(in the rows, 128 means zero)
Where one turn sends some rows of the set: a few examples, then the rows asked
k482: [143 112 125 122 132  73 115 134 134  93 134 112  98 130 144]
k533: [144  83 105 120 126  92 113 137 125 107 132 112 126 124 137]
k608: [156 132 118 115 152  82 114 145 164 101 126 115 113 120 142]
k897: [143 104 123 116 132  93  94 149 131 114  92 109 140 108 147]
k758: [147 103 112 109 125  77 116 145 144 117 104 104 149 126 138]
k414: [155 122  94 126 127  94 100 151 135 107 123  98 139 125 140]
k757: [133 133 143 118 134  81 100 155 129 119 126 103 140 119 145]
k91: [149 117  97 133 144  83 108 126 135 101 122 113 108 126 150]
k720: [141 119 137 110 139  95 117 127 130 124 119 127 109 117 137]
k20: [135 107 146 109 128  67 109 145 128 110 132 128 135 122 150]
k147: [152 142 119 124 150  95  97 149 146 107 136 125 130 113 155]
k395: [122 108 133 115 135 105 122 157 136 107 128 122 138 102 133]
k794: [159  96 130  96 135  89 120 142 150 104 132 120 122 126 135]
k562: [155 112  97 123 155  86 113 130 133  93 132 103 116 118 148]
k627: [148 121 126 119 152  72 129 154 117 100 122 129 118 107 143]
k445: [133 132 116 131 126  81 101 152 147  99 129  94 119 113 155]
k287: [142  97 123 121 129  95 130 131 127 112 120 106 125 106 123]
k631: [153  87  97 116 123  78 111 140 135 105 135 119 133 118 142]
k518: [149 117 121 105 129  98 107 159 163 110 127 102 142 109 145]
k949: [147 135 123 119 142  83 114 158 121 122 114 107 131  96 150]
k112: [143 123 109 120 155  81 120 143 146 105 106  91 136 120 138]
k382: [134 119 112 131 124  94 123 149 142  87 113 116 146 103 144]
k57: [138 115  94 132 126  98 101 152 139 101 122 101 141 117 152]
k358: [146 108 127 111 132 104 103 159 137 114 146 123 147 111 142]
k542: [130 127 143 120 157  71 113 143 131  98 133 115 122 116 150]
k676: [136  96 128 111 109  89 108 149 133 102 135  99 128 120 147]
k739: [134 140 126 120 134  93 110 145 145 100 112 136 130 113 158]
k39: [157 110 129 112 150  90 110 135 133 114 145 135 115 121 140]
k983: [143  91 125 116 143  81 110 145 128  93 100 131 126 119 140]
k787: [153 129 116 126 129  84 118 119 136 104 103 120 117 117 148]
k577: [144 102 125 109 152  84 101 139 135 105 150 133 116 115 150]
k754: [153 110 130 104 125  82 120 156 112 110 116 126 139 110 153]
k89: [138 115 118 131 160  82 104 147 136 104  98 112 118 105 136]
k315: [143 112 122 112 124  92  88 161 137 118 141 127 139 121 142]
k176: [145  98 112 111 149  67 129 133 144  96 112 116 131 123 143]
k733: [146 137 122 119 155 100  90 150 135 106 138 111 123 122 148]

k89 goes to k949
k518 goes to k676
Now these:
k287 goes to k720
k39 goes to k91
k758 goes to k20
k562 goes to k733

Where one turn sends some rows of the set: a few examples, then the rows asked
k530: [133 130 119 131 127 115 147 115 112 139 159 144 144 131 124 135 124 110
 118 134 129 126 128 118 118 118 114 130 131]
k625: [109 120 127 120 152 130 146 133 125 110 139 136 135 120 143 129 126 125
 117 127 137 136 138 138 132 121 114 113 136]
k28: [108 118 132 125 150 140 157 129 133 116 140 137 136 116 152 134 120 137
 118 132 140 126 142 137 141 120 112 119 126]
k232: [134 127 130 133 128 121 156 104 124 143 153 145 149 123 122 130 125 101
 119 135 136 113 128 118 114 114 110 125 129]
k344: [134 142 109 132 128 119 137 126 141 150 118 120 119 125 118 108  99 140
 113 128 145 108 123 136 119 131 121 144 102]
k472: [125 146 123 142 124 120 116 120 145 146 123 129 116 130 140 116 102 139
 111 132 147 110 118 134 129 133 121 141 100]
k748: [121 122 142 138 116 132 143 108 132 142 131 129 127 146 109 115 110  90
 134 122 147 128 130 130 133 136 111 121 109]
k500: [126 108 150 117 136 161 140 122 125 119 131 139 139 119 135 118 114 142
 128 115 138 117 126 149 135 130 123 145 110]
k957: [119 134 117 124 135 100 143 143 127 138 136 145 123 114 140 125 122 123
 116 105 132 108 137 140 113 123 133 137 120]
k835: [127 124 140 134 116 145 143 125 137 154 128 130 131 142 108 119 111  95
 128 135 143 140 128 121 129 118 106 129 115]
k663: [127 113 144 132 118 135 140 119 147 157 131 133 130 133 114 128 109  90
 127 124 139 131 133 121 129 132 104 120 121]
k999: [127 140 115 140 133 113 131 123 142 144 126 118 123 116 130 110  98 138
 119 132 150 105 105 132 117 137 127 133 110]
k384: [121 117 145 122 129 164 141 131 132 113 119 131 135 117 122 111 122 138
 115 117 143 121 131 153 130 130 116 141 110]
k329: [131 111 151 126 150 159 135 119 137 124 129 127 135 122 123 117 131 137
 119 116 138 114 128 144 136 125 124 136  97]
k543: [110 132 116 128 130 103 150 136 132 138 130 151 115 114 141 123 110 122
 119 116 140 100 126 136 114 120 142 133 115]

k663 goes to k500
k530 goes to k625
k329 goes to k472
Now these:
k384 goes to k344
k28 goes to k543

Where one turn sends some rows of the set: a few examples, then the rows asked
k857: [156 136 124 140 141 137 118 145 156 141 111 123 134 148 115 151 148 141
 100 107 138]
k582: [118 121 129 123 136 130 116 158 114 122 112 132 138 148 101 124 144 146
 120  97 125]
k121: [149 123 116 149 124 142 113 140 148 130 118 134 115 136 140 136 143 134
  86 117 149]
k863: [128 104 138 137 121 139  99 166 139 117 115 120 123 126 103 126 146 121
  94 122 111]
k681: [135 115 135 121 126 141 126 126 121 123 114 129 136 148  88 122 126 154
 113 119 131]
k566: [144 110 122 122 120 129 110 122 137 122 119 126 123 151  97 105 123 145
 114 127 127]
k826: [140 145 115 139 145 135 119 148 145 127 115 121 126 138 127 147 160 116
 105 116 128]
k355: [149 134 128 140 141 139 121 147 150 146 107 135 129 162 118 151 148 137
 103 119 132]
k234: [140 107 132 124 116 133 103 144 143 109 120 122 113 128 115 103 135 126
 111 134 122]
k388: [144 137 117 142 129 145 126 119 137 130 108 134 117 135 127 140 145 139
  92 135 129]
k273: [145 138 117 146 128 151 113 122 149 130 106 134 122 132 129 135 151 151
 101 126 132]
k810: [151 122 116 141 132 138 123 144 144 127 124 132 116 144 141 140 142 118
  90 125 145]
k945: [117 107 145 136 127 135  98 168 132 128 123 125 120 154 106 132 144 126
  99 106 129]
k124: [155 132 114 135 139 146 119 142 153 131 112 140 135 147 135 135 147 152
 121 113 137]
k684: [129 116 107 128 134 130 111 137 123 123 116 130 142 155  89 120 134 148
 117 105 118]
k143: [129 110 150 143 108 141 101 156 140 113 127 125 122 137  98 128 146 124
 100 135 130]
k114: [117 113 128 142 122 135 104 175 127 106 121 137 133 146 105 134 143 127
 113 106 130]
k966: [138 103 131 122 121 150 117 130 135 104 132 127 122 140 113 110 125 132
 120 129 138]
k489: [126 100 119 138 132 136 106 170 127 124 118 132 141 149  97 133 140 134
 102 101 116]
k17: [119 129 124 134 126 127 111 143 120 114 116 129 135 153  84 139 134 150
 111 104 121]
k126: [136 123 136 124 114 132 110 134 134 100 133 122 123 130 109 110 142 137
 122 137 126]
k453: [118 116 139 134 123 147  98 141 140 107 129 114 112 131 107 122 146 117
 106 126 121]
k570: [146 135 111 133 138 144 127 140 139 128 106 148 128 149 140 133 146 146
 119 122 131]
k805: [142 114 130 121 119 124 117 134 128 114 133 132 129 160 102 121 120 155
 118 120 136]
k168: [144 141 111 141 139 132 115 148 146 124 114 121 126 127 131 142 155 126
  97 104 139]

k234 goes to k684
k121 goes to k124
Now these:
k810 goes to k570
k114 goes to k126
k966 goes to k582

Where one turn sends some rows of the set: a few examples, then the rows asked
k34: [139 113 149 140 141 136 133 123 151 124 131 124 119 139 134 120 132 138]
k269: [134 136 129 125 109 118 134 121 143 114 111 123 122 143 126 117 140 135]
k641: [126 117 131 144 122 126 117 120 124 136 113 153 112 125 114 134 128 137]
k451: [160 144 128 120 121 129 125 132 128 125 120 127 142 109 131 130 110 129]
k846: [138 150 128 142 131 144 133 108 127 142 130 125 117 136 110 121 135 138]
k786: [125 139 145 144 139 121 119 150 136 133 116 115 127 139 134 122 119 115]
k276: [127 107 125 137 117 130 138 145 130 141 139 124 144 133 133 142 129 117]
k781: [130 124 118 127 143 149 122 119 119 114 119 114 131 145 129 129 149 133]
k678: [123 121 143 131 139 112 105 117 129 145 123 131 111 117 123 127 121 134]
k118: [116 123 114 135 125 135 131 123 126 138 147 132 155 120 137 128 136 116]
k697: [138 118 130 124 118 123 126 120 137 101 135 141 131 149 126 135 129 135]
k506: [126 113 127 123 118 135 146 148 126 138 137 128 146 138 125 138 133 121]
k884: [150 121 132 131 104 125 132 150 128 136 122 118 133 122 132 142 119 120]
k185: [129 128 115 139 122 105 128 135 134 116 120 123 136 135 130 130 150 137]
k485: [110 130 131 125 119 117 107 121 113 131 118 135 116 120 118 126 145 136]
k602: [136 150 140 112 116 130 127 112 121 138 134 124 117 139 113 121 114 127]
k776: [122 113 122 126 134 116 103 121 119 125 101 132 120 129 125 136 123 129]
k553: [136 114 137 131 137 148 126 119 124 118 151 138 130 137 124 127 124 148]
k702: [133 143 122 132 125 138 120 116 124 137 137 129 150 101 141 118 121 120]
k404: [134 147 123 118 137 132 122 116 129 129 137 129 154 108 135 120 120 119]
k400: [122 144 133 130 138 134 121 129 133 129 113 106 127 147 127 107 109 130]
k721: [154 121 135 124 115 133 139 154 128 131 121 123 137 127 125 139 112 129]
k724: [151 141 130 126 114 132 118 134 122 130 119 117 140 105 141 127 111 121]
k674: [105 116 140 138 136 135 106 136 115 133 116 137 121 127 123 123 123 135]
k637: [140 153 135 137 118 136 135 122 123 148 110 134 116 124 124 123 138 117]
k854: [127 125 115 124 142 149 127 120 109 134 103 118 134 125 142 117 133 129]
k744: [131 131 143 115 124 118 121 126 138 118 128 123 125 151 127 126 103 119]
k634: [117 129 125 123 133 135 137 124 130 140 151 134 155 124 129 125 136 117]
k783: [127 135 127 111 131 152 119 115 102 124 136 120 130 138 120 122 125 139]
k380: [136 112 126 147 144 128 137 119 137 142 133 128 130 118 136 117 133 149]

k400 goes to k781
k553 goes to k744
Now these:
k776 goes to k485
k721 goes to k404
k724 goes to k118
k854 goes to k185

Where one turn sends some rows of the set: a few examples, then the rows asked
k926: [125 146 129 133 122 113 114 106  99 120 126 120 132 139 122 125 132 142
 128]
k955: [139 131 106 128 142 122 129 133 138 114 154 118 166 139 102 153 143 121
 121]
k668: [135 127 119 129 144 111 128 134 148 119 154 106 148 135 100 146 139 136
 117]
k208: [128 148 119 131 122 122 110 108  95 117 126 125 143 141 121 128 134 137
 137]
k429: [127 138 111 142 153 114 125 142 151 110 154 110 145 138 119 140 128 140
 115]
k305: [138 132 124 137 129 121 123 106 106 102 115 110 149 126 117 149 136 145
 129]
k251: [139 129 110 147 127 123 120 124 150 122 139 123 155 143 112 158 140 129
 112]
k219: [131 146 118 140 155 137 137 109 123 144 143 140 139 139 135 138 120 137
 122]
k916: [110 156 123 123 117 111 128 115 109 116 120 128 147 135 117 136 124 140
 147]
k200: [144 128 107 148 130 122 119 134 153 123 139 114 151 139 118 146 136 140
 116]
k750: [114 154 116 132 169 132 118 120 140 124 152 133 139 144 116 143 122 137
 138]
k850: [111 154 122 125 119 108 134 120 106 117 122 122 145 133 125 130 123 142
 141]
k146: [131 135 118 137 134 118 119 106 109 108 112  98 146 136 120 151 140 143
 133]
k804: [117 143 121 129 119 108 139 118 116 103 112 113 156 128 117 153 129 140
 136]
k144: [118 148 119 120 166 129 131 113 125 142 156 128 140 146 112 141 129 130
 136]
k692: [126 141 110 140 145 124 122 128 145 103 153 133 159 142 105 159 134 121
 118]
k839: [127 146 121 136 156 138 124 105 132 145 140 141 135 141 124 141 121 142
 133]
k541: [131 143 126 122 161 129 141 118 119 133 161 138 144 129 116 132 122 136
 126]
k54: [121 149 121 138 161 126 142 123 125 119 159 141 144 134 127 139 118 130
 111]
k856: [117 144 118 128 123 110 134 121 120 105 111 107 154 129 117 148 129 146
 144]

k692 goes to k750
k916 goes to k856
Now these:
k219 goes to k251
k208 goes to k146
k144 goes to k668

